One turn sends every row of this set to another row. A few are shown first. Where does it send the rows asked after them?
fuso: [  3 -24   6  23  -4   4   2 -22   7   5   6   0  11   5   3  21 -18   3
  -8 -12  -8   4  -3 -32]
gimo: [  0 -11  -3 -20   2   2 -12 -10 -16   5  -3   2  27   4  -2  -1   4  -8
  -6   9  46  -6  12 -20]
Rigo: [  7   2  -3 -17   2  -7 -12  -5  -5   1   5  19 -16   0  -3 -15  -4  -5
  -6 -47 -25  -7  -6 -18]
Ruz: [ 18   1  13 -25 -36  12 -19  -4   1 -28  15  -3  -2  18  -8 -20 -22  -4
 -14  -8 -14  -1  13   4]
Vif: [ 12 -24  18  12 -33 -11  -4 -12 -23  -5  -3  -7  14   6 -27  14   4  -8
   6   0  11  10 -10  -5]
bobof: [-24 -16  -2  15   3  14   0  21 -24  -6   7   0  -4  -5   7 -40   1   1
  14   0  19   7  -4   0]
vez: [ -4  20   4  34 -14 -10   3  -3  11   5   1  10 -27  -5   7 -15 -15  -2
   4  13   7   2  -4 -24]
Kimuf: [ 24  13  13  -1 -22  -5  -1 -26 -23 -16  15 -23   4  -3   6  12  -4   9
 -22 -19 -10   9   7   8]
kuze: [ 16  17  -2   6 -11   6 -19  -7  12  -3  11  33  11  -7  -4  -5   6 -13
  -9   1  17 -36  -9  10]
gulel: [  1  14   6   6 -16  13 -12  -9  -7  13  -8   4 -37  15   7 -13  -1 -18
  -4  17   9 -21  26   6]
miba: [ 32 -11  10  13 -18  19  -2   2   3 -17 -11   2  -3 -27  23   1  -9 -13
  -1 -32   2   2  15  -4]
lavur: [ 26 -18  22  -5 -11   0 -14   2  17  10  10 -15 -34  -1  16 -13 -14  -7
 -12 -20  11   2  -1 -11]
rez: [ 18 -17  12  -6  -7   3  -8 -24   5  -6  12 -28  12  -3  -7 -15 -32 -11
  -6  -6  28  23   7  -5]
Vap: [-22   7  -4 -17  -2  22 -10 -13 -20   8   9   3  -5 -15 -11   8 -18 -29
  18  -4  17   8  16   3]
Mopa: [  2 -10  18  -8  11  27   6  14  -1  -8  -8 -16 -37   3 -19  -9   5  16
  10   0  13  -6   0   4]
kuve: [  2  13   1 -32  -9  -6 -11  -8 -23  -9  21  12  36   2  -5 -13   2  -4
  -2 -22  -4   9 -10   8]
Zal: [ -3  11 -11 -29  15  22   5   6  -1 -12   0   4  23  16 -23 -13  -7  -2
 -17  14  13  -2  -9  18]
Fubo: [  9  -3   2  29  -4  11  -4   5 -26  29 -21  22   7   1  -8   2  18 -15
   8  -6  -2  -3  -3   8]
div: [ 26  10   2 -12  -3  -1  11   8  20  -7   9  22   7   0  29 -32  -3   5
 -20  -3   4   5 -15   6]
mut: [ -3  -1   0  -7  -8  52 -10  13  -3  -1   9  22  20   8   2 -17 -16   9
  10   2  -4  -5  -8 -16]
Begub: [ 15  -6  10  -3  -3  -7  -9  -5 -34   0  16   9 -24  -8 -13 -21 -27 -13
  -1 -15   6  11   8  32]
geke: [  3  44  -3 -14  -6  14  -3  10   2  10   5  -2  -2  18  -5 -39   5  10
  -5   2 -12  -8  -8  -1]
gid: [ 22 -10  -2  -2  23  -4   8   2  -8 -37  -4  11   8  16 -11   2 -19 -15
 -12  -3   1   9 -21 -14]
Zefu: [-25   5  -2 -11 -17  39  -4  15  -9  12  -5 -12 -12  21 -10 -15 -21   3
 -10 -21   5  17  -5   4]
naki: [  6 -10 -15   8  -6  11  23   7  -5  -6 -18 -16  -4   3  23  -2  -7  -4
   0 -16  13  35 -18  -3]
Gegi: [ -5   1  -3  11  18 -12  17  12   6   6  11   4 -18  11  19  -7  24  -2
   7  -4  -6 -10  -8   8]
zotu: [ -6   5   1  11  -4  19   1  -3 -30 -14  -4  -8 -16  12  -9  10   0  -4
   4   2  36  -6 -23  27]
lem: [  3   8  -4 -25  -1  -3  -5  -8  22  -3  18 -18  17   5   2  13  12  -9
  -3   7  10   2 -21 -20]
Fese: [ 20   1  36  16 -12  -3  -8 -16 -12  -1  15   8  -6  -7   0 -21  17 -23
 -15  -5  -4 -13  24  -1]
doni: [ 16  10   4  -5  20  -6   1 -30   9  -1 -10 -13 -18   1 -25  13  -4   0
 -21  -2  15  -6  13  -3]
bevop: [ 29   5  -8   5 -20   3 -10   1   8   4  -4   6  42   5 -10 -12  -8   3
 -25 -10 -21  -2  -5   1]
Tur: [ 12 -10 -26  -7 -14  -2 -13   2   9  29 -22  12 -14   4 -15 -10 -16   1
 -26   8   0  -2  -9   4]
vatel: [  1   9  15  -2  -4  15  -2  -1 -20  -2  -5   0 -10   5  -1 -29 -11  -2
 -10 -13  12   9  14 -55]
Bap: [  2  15   3  36  -6  10  -1  -7  17  -1 -16  -3 -15   3  -2  -9  -5  -8
  -1 -14   9   2  -8  39]
zedev: [ 25   1  -2 -33 -10  12   1  -3 -33   2  -8  14 -17   0  21 -18  10   6
  -1   8  18   9 -14  10]
Dofas: [  0   9 -11   1 -16  -4 -11  19  -2 -20  10 -10  -4   1  11  -7   3  18
   6   5 -15   8 -23  29]
doko: [-24   2  13   0   2  32  -2 -20  -6  13  -8 -15  13  -3  -7  10  16  11
  -4  -9   1  15   4 -19]
tid: [-10  -8   2  11   6  15 -25   9 -40 -19   0  -7  16  -7   6   7 -12  -8
  18 -20   2   8   4 -12]
lote: [ 33   7  18  33   3  10 -20  10   2   0   2  21   6   3  -1 -20 -36 -11
  -7  -7   8  -7   3   4]
gatan: [ 23  41 -13   2  -4  26  -9  -8 -35  -1 -14  -8   9   9  -8   0  -8 -15
   3   2  -8   5 -13 -15]

lote moves to Zefu
kuze moves to mut
Now these:
bobof moves to rez
kuve moves to div
gulel moves to tid
Fubo moves to vatel
gid moves to Tur
Mopa moves to Vif

One turn sends every row of this set to another row. A few are shown first. Where does it send the rows asked after them?
Lero: [ 16  -9  10  15  13   0  13   9  15  16   1 -12  15 -15 -23 -10  -8  -1
 -13  20  25   1  10]
Filov: [-15 -20  -2  12 -14  -4  15   0  -6  16  30 -24  28 -32  -8  -8  -1   1
  -9   6  -7   7 -12]
butum: [ 19  -3 -20  -1 -18 -18  -3 -12   4   7 -13   4  16   1  22 -13   0  29
  -8 -25  -7   0 -25]
bogu: [ 33   4  -7  -3   8   4   4  -7 -21  17 -17  -8  10 -23 -10   0 -26  -1
 -11 -35   3 -16 -11]
noni: [  6   9   2  -4   5 -37  23   2  19   4   1  -5  14  -3   3   9 -37  10
 -29 -21  -7  14   7]
riti: [ -8  -2 -23  -6 -29   6  22 -31   2 -14   3  24  10 -12   1   0 -19   3
  -4   5   5  11  -4]
pebin: [ 19  17  22  -2   8 -22   8   2  -7  16   8  -3  -4 -41   7  17 -11  -3
 -27  -9  19  20   3]
Tekef: [  2  17   6  12  16 -25  -8  -5  -1   1   8  11 -12  -6 -18 -28 -26  -3
 -12 -15  11   7  17]
mirat: [ -9 -10  -5 -15 -30  25  24 -22  -1 -11   8  21   6  -5  -9   3 -23   5
  -3  -3   7 -12   7]
Natu: [-15 -10  24  -7  -9   9  14  -8 -10   7 -27  -4 -13  -7 -27   8   2 -13
  -2 -18 -21  -2   3]
geri: [ -4   1  -6 -17   1  -7   3   5   1 -18 -10  21  16   3  -3   3 -22 -33
   0  -9  -6  26   7]
mapi: [-13  14   5 -16   6 -38 -14  13  -9   1   2   8  -3 -17  23  -8   8  24
 -17  -7 -15 -12  -8]
Fuv: [ 34 -21  -4   3  -1 -23   3 -21 -16  -9  17  12 -12  -2  -2   0  13   4
 -14 -17 -10 -22   2]
rilef: [ 17 -19 -23  16 -15 -14  19  17  -6  -4 -22  -6   1 -17   4 -11   3 -28
  -5   3  -9 -13  -8]
nebo: [  6  -1  15  -7   1 -16  18 -13  21  -8 -28   4   6 -12  -7  15   3  -3
 -22  -5 -40   4   4]
Rov: [  9 -33   1 -18  -1 -10  17 -21  18  -7  18  11  24 -13   0   5  -6 -12
   1  -1   6  19  12]
zutu: [ -5 -20   9 -31  -3  21  -9  -4 -12  -5  17  17  22 -24 -16  -1 -15 -18
  -7 -15  -6   3  -1]
Mifit: [ -7 -10  11   1  -5  -8   9 -41  -1   9  -6  -6   4 -38 -14  -2  11   1
  -5 -14 -28  14 -10]
Lotok: [ -7  -1  24   9 -12 -12  13  23  -6  10  13 -14  -8 -48   9  -7  -5 -25
 -12  -2   8  -1  13]
Lapu: [-12 -17  16 -20  -4 -12   8  32  -3  20 -12 -11  -1 -18  11   4  12  18
 -12   9   8 -22  -6]
devup: [-12   9   6  -5  10 -25   5  -2 -13  28  -8 -18   2 -11  16  -3   1  26
  11 -10  20   5  -4]
suzim: [ -2  11 -13 -15 -23  20  17 -12   4 -20  -4  26  20  -6  -2   7 -26   2
 -14   5  -8  -6  -1]
nud: [-17  -6  10  -9 -12  -8  -1  20 -30  -2  15  12 -17  12 -23  14  -5  -5
 -26 -10  -7   3  -8]
leru: [  5 -25  -9   0 -30   6   3  -1  -9  19 -11  -9   7   2   8 -17   5  19
   8 -25   7 -14 -21]
mag: [ 13 -12  -5  -9 -25  -1  -3  17  -2  -2 -19   9   7  19  12  -5   5  19
 -13 -20 -13 -24 -16]
Zenuv: [  3 -12   4  -2   0 -11 -14  16   0  -1  13  21 -10 -31 -24 -19   0  -6
 -41  15   1  -5  -8]
buk: [ -9  -1  -1  27 -14   6  -5  18   5   2   1   6 -13 -13  19  13   9   6
 -25 -29  31   6  -8]
kem: [ -3  -1   7  24 -10   2  -1  18  23  -4   9   3  -3 -15  27   7   2  14
 -29 -34  18 -12   6]
vazu: [  9  17  32   7   5 -17   1  15 -17  -8  23   3 -10 -12   6  13  10 -11
 -19   4  -1   0  18]
Pur: [ -4  11   0  32  -5  12 -12  11   7  -1  13  -1  10 -21  24   8  11  14
 -24 -25  16   0  -9]

Lero moves to Tekef
nud moves to Filov
Now these:
vazu moves to Lotok
nebo moves to Natu
suzim moves to mirat
butum moves to mag
devup moves to mapi
Rov moves to geri
bogu moves to Fuv
buk moves to Pur

